[[129 127 127 105 128 126 128]
 [127 131 131 128 135 129 127]
 [131 123 122 129 115 127 129]
 [129 127 127 105 128 126 128]
 [127 128 128 149 126 130 128]
 [129 127 126 128 125 128 129]
 [132 121 120 129 110 127 130]
 [126 131 131 128 136 129 127]
 [129 127 127 106 128 126 128]]
->
[[129 127 127 106 128 126 128]
 [129 127 127 105 128 126 128]
 [127 131 131 128 135 129 127]
 [131 123 122 129 115 127 129]
 [129 127 127 105 128 126 128]
 [127 128 128 149 126 130 128]
 [129 127 126 128 125 128 129]
 [132 121 120 129 110 127 130]
 [126 131 131 128 136 129 127]]

[[136 133 130 106 127]
 [103 126 111 123 145]]
->
[[103 126 111 123 145]
 [136 133 130 106 127]]

[[116 125 129 142 121 130 122]
 [112 125 129 147 117 131 120]
 [106 122 130 153 114 131 117]
 [115 123 129 142 121 129 122]]
->
[[115 123 129 142 121 129 122]
 [116 125 129 142 121 130 122]
 [112 125 129 147 117 131 120]
 [106 122 130 153 114 131 117]]

[[128 117 120]
 [141 112 116]
 [129 139 157]
 [145 114 120]
 [138 114 115]
 [111 138 118]
 [132 115 114]
 [145 113 119]
 [127 117 112]]
->
[[127 117 112]
 [128 117 120]
 [141 112 116]
 [129 139 157]
 [145 114 120]
 [138 114 115]
 [111 138 118]
 [132 115 114]
 [145 113 119]]

[[139 139 110]
 [118 117 144]
 [131 132 132]
 [133 133 106]
 [139 119 128]]
->
[[139 119 128]
 [139 139 110]
 [118 117 144]
 [131 132 132]
 [133 133 106]]

[[129 132 115 133 126 138 131 131]
 [139 122 127 135 141 131 121 122]
 [152 129 122 139 158 124 128 128]
 [126 148 100 133 123 139 146 146]
 [117 114 131 130 111 144 114 114]]
->
[[117 114 131 130 111 144 114 114]
 [129 132 115 133 126 138 131 131]
 [139 122 127 135 141 131 121 122]
 [152 129 122 139 158 124 128 128]
 [126 148 100 133 123 139 146 146]]
---
[[149 106 144]
 [150 105 144]
 [153 104 131]]
->
[[150 105 144]
 [153 104 131]]

[[121 117 116]
 [138 143 146]
 [147 150 144]]
->
[[138 143 146]
 [147 150 144]]

[[100 144 112 132]
 [147 107 136 138]
 [ 98 144 109 131]
 [119 145 150 148]
 [119 145 149 147]]
->
[[147 107 136]
 [ 98 144 109]]

[[110 152 136 133 143]
 [137 113 119 120 120]
 [142  98 111 110 114]]
->
[[137 113 119]
 [142  98 111]]

[[128 120 122]
 [125 122 112]
 [126 103 122]
 [129 120 146]
 [116 154 125]]
->
[[125 122 112]
 [126 103 122]]

[[150 120 135]
 [131 133 126]
 [134 105 144]
 [143 115 135]
 [107 131 126]]
->
[[131 133 126]
 [134 105 144]]
---
[[145 109 128 116 127 122 137]
 [134 151 120 139 118 131 133]
 [127 112 144 140 137 131 139]]
->
[[109 128 116 127 122 137 145]
 [151 120 139 118 131 133 134]
 [112 144 140 137 131 139 127]]

[[137 115]
 [121 139]
 [148 115]
 [152 123]
 [123 142]
 [143 118]
 [110 136]
 [110 127]]
->
[[115 137]
 [139 121]
 [115 148]
 [123 152]
 [142 123]
 [118 143]
 [136 110]
 [127 110]]

[[116 117 116 112 116 124 127 117 118 116 113 113 118 152 119 117]
 [140 136 140 141 141 133 129 140 140 140 139 142 139 100 137 142]]
->
[[117 116 112 116 124 127 117 118 116 113 113 118 152 119 117 116]
 [136 140 141 141 133 129 140 140 140 139 142 139 100 137 142 140]]

[[119 120 143 145 117 118 124 118 119 120 117 126 123 142]
 [143 146 111 113 147 145 125 145 141 146 147 129 134 106]
 [137 137 123 126 133 134 124 132 133 134 134 127 127 123]
 [122 123 150 143 116 114 128 114 115 112 115 129 122 148]
 [102 101 149 149 104 108 124 110 104 104 106 129 116 149]]
->
[[120 143 145 117 118 124 118 119 120 117 126 123 142 119]
 [146 111 113 147 145 125 145 141 146 147 129 134 106 143]
 [137 123 126 133 134 124 132 133 134 134 127 127 123 137]
 [123 150 143 116 114 128 114 115 112 115 129 122 148 122]
 [101 149 149 104 108 124 110 104 104 106 129 116 149 102]]

[[119 141 110 139 121 112]
 [143 132 145 122 126 137]
 [131 136 121 136 110 128]
 [110 136 120 124 140 120]
 [149 125 157 116 127 147]
 [126 116 134 131 137 133]
 [119 133 134 128 138 133]
 [121 125 126 110 136 128]
 [125 147 131 147 128 125]]
->
[[141 110 139 121 112 119]
 [132 145 122 126 137 143]
 [136 121 136 110 128 131]
 [136 120 124 140 120 110]
 [125 157 116 127 147 149]
 [116 134 131 137 133 126]
 [133 134 128 138 133 119]
 [125 126 110 136 128 121]
 [147 131 147 128 125 125]]

[[142 144 144 139 130 156 125]
 [125 140 140 127 137 100 124]
 [136 124 124 124 109 108 140]
 [117 146 146 114 134 124 115]
 [117 144 144 115 137 119 118]
 [131 125 125 123 116 113 140]
 [123 123 123 125 135 132 140]
 [117 145 145 114 134 125 116]]
->
[[144 144 139 130 156 125 142]
 [140 140 127 137 100 124 125]
 [124 124 124 109 108 140 136]
 [146 146 114 134 124 115 117]
 [144 144 115 137 119 118 117]
 [125 125 123 116 113 140 131]
 [123 123 125 135 132 140 123]
 [145 145 114 134 125 116 117]]
---
[[156 130]
 [157 130]
 [138 129]
 [147 130]]
->
[130 157]

[[132 132 155]
 [130 142 148]]
->
[155 142]

[[155 134 115 138]
 [134 126 138 133]
 [131 130 103 125]
 [117 126 135 128]
 [114 132 116 124]]
->
[138 138 130 117]

[[134 131 152]
 [133 104 110]
 [154 140 150]
 [116 158 115]
 [103 138 139]]
->
[152 104 154]

[[136 103 130]
 [133 120 129]
 [130 113 129]
 [132 144 126]
 [124 122 126]]
->
[130 120 130]

[[120 120]
 [104 134]]
->
[120 104]
